Each row has a name. Each piece below is followed by the name of the row it came from, unless a question asks for something else. Each question is about the rows just above it.

[159 149 158  73  95 163  88 117 145 173 156 155 160 150 156 178  99 168
  87] = <10>
[135 130 142  70 128 128 116 135 124 120 122 139 130 115 187 163 116 185
  85] = <31>
[101  66 138 166 146  76 147 117 173 145  82 157  80  83 145  90 130 172
 153] = <138>
[153  66 147  80 131 173 145 146 166  76 138 101 172 145  83 157 117  90
  82] = <13>
asked: [117 145 173] => <10>
Which row holds these entries in another order? [130 172 153 101  66 138 166 146  76 147 117 173 145  82 157  80  83 145
  90] => <138>

[115 110 133 114 156 131 122  96 118 125 139 134 140 164  95  94 124 145
 109 113 140 140 119  96 111 130 117 131 124 102  93 146 132 136 139 163
 127 120 146 134 144 129 121  95 109 165 148 140 137 122 117  87 140 148
 119 153 118 140 158 121]  <65>
[126 115 109 122 124 158 116 119 129 118 146 120 173 151 106  93 132 144
 101 114 142 122 117 113  90 119 112 127 124 134 100 138 146  98 147 143
 126 120 146 151 140 114 109 136 113 119 143 125 118  98 144 114 118 139
 130 160 102 154 158 113]  <126>
[114 123 132 128 164 117 126 109 115 129 135 142 136 126 117  99 129 136
 116 116 133 135 117  87 137 133 140 142 102 114 107 132 123 143 144 160
 122 117  97 146 136 118 136  90 114 151 144 153 140 131 114  66 145 152
 114 137 114 132 156 123]  <73>
[113 123 127 120 157 147 102 118 133 113 121 146 160 155 103  92 125 135
  87 125 133 138 109  99 123 118 104 137 115 126  92 139 116 111 148 152
 128 110 139 139 133 121 126 111 110 144 138 135 142 118 129  87 144 157
 131 154 113 131 155 121]  <49>
[120 128 119 124 155 100 130 124 117 109 126 149 155  92 136 100 131 135
 118 119 122 134 109  83 154 121 143 151  82 135 116 138  97 133 167 157
 125 140 118 163 115 117 141 102 112 127 140 157 144 130 112  50 144 151
 107 127 102 121 157 132]  <76>
Give the next entry after [110 133]. => [114]
asked: [136  90 114 151 144 153 140 131 114  66] => <73>
asked: [126 115 109 122 124 158 116 119 129 118 146 120 173 151 106  93 132 144
 101 114 142 122 117 113  90 119 112 127 124 134 100 138 146  98 147 143
 126 120 146 151 140 114 109 136 113 119 143 125 118  98 144 114 118 139
 130 160 102 154 158 113] => <126>
Give the next entry after [117  99 129]. => [136]
Where do [ 99 123 118 104] appear? => <49>
What is the next entry after [144 160 122]? => [117]

[152 163 156  92 109 151 159] : <149>
[134 137 136 119 123 133 125] : <164>
[184 158 201 125 101 112 157] : <14>
[133 136 135 120 123 133 125] : <68>
[107 130 120 147 171 153 162] : <143>
[129 110 143  91 121 210 117] : <147>
[167 143 181 132 110 115 153] : <92>
[152 163 158  92 109 151 115] : <50>
[152 163 156  92 109 151 115] : <119>
[153 107 172 147 120 130 162] : <5>
[129 119 136 107 123 173 121] : <123>
[152  83 156  92 109 151 115] : <52>
Which row holds these entries in another order? [ 91 110 117 121 129 143 210] => <147>
Which row holds these entries in another order? [120 130 162 153 107 172 147] => <5>

[181 129 112 119 156 119  96 118 120 154 139  92 169 104 142  97 169 120
 125 130 147] : <93>
[144 125 168  61  98 156 102 124 181 129 112 119 153 119  96 118 120 169
 137 138 175] : <122>
[133 165 158  94 158 119 171 127 129 117 142 103 133 113 126  88 116  87
 169 151  96] : <21>
[133 165 158  94 158 119 171 127 129 117 142 147 133 113 126  88 116  87
 169 151  96] : <41>
[139 155  96 116 169 145 137 133  88 133 110 155 138 103 104 144 134 100
 169 101 146] : <109>
The next entry after [120 169]: => [137]
Give the next entry after [144 125 168  61  98 156 102 124]. => [181]
[181 129 112 119 153 119  96 118] is in which row? => <122>
asked: [133 165 158  94 158 119 171 127 129 117 142 147 133 113 126  88 116  87
 169 151  96] => <41>

[115 124 142 109 119 142 141 112 122 155 132 119 130 126 122 133 118 134
 124 142 137] : <105>
[121 132 114 134 133 132 118 131 118 134 146 132 129 131 124 123 134 115
 116 118 134] : <117>
[106 122 119 135 128 122 116 144 143 109 126 136 126 127 120 156 141 117
 128 150 132] : <182>
[128 127 109 135 122 120 119 122 125 117 132 141 136 150 116 128 156 126
 144 106 143] : <133>
[160 150 127 143 149 112 122 160 127  81 134 117 130 134 122 117 122 125
 132 133 124] : <64>
[126 137 128 144 132 120 123 136 121 111 122 143 125 144 139 129 145 112
 122 131 116] : <86>
[171 160 120 143 130 112 119 154 131 100 131 115 128 130 103 119 119 129
 132 123 131] : <134>
[188 169 116 161 141  87 111 179 143  51 116 125 130 137 124 104 119 136
 149 116 129] : <168>
[114 113 137 113 123 134 124  99 125 155 130 127 125 121 126 143 135 122
 113 144 131] : <153>
[125 169  87 161 124 130 189  51 136 129 116 143 179 116 149 119 116 141
 111 137 104] : <185>
The next entry after [136 129]: => [116]
Put [106 109 116 117 119 120 122 122 125 126 127 128 128 132 135 136 141 143
 144 150 156] back in order: which row is it? => <133>
Which row holds these entries in another order? [130 134 122 117 122 125 132 133 124 160 150 127 143 149 112 122 160 127
  81 134 117] => <64>
Which row holds these entries in another order? [129 188 169 116 161 141  87 111 179 143  51 116 125 130 137 124 104 119
 136 149 116] => <168>
asked: [131 100 131] => <134>
The next entry after [115 116 118]: => [134]

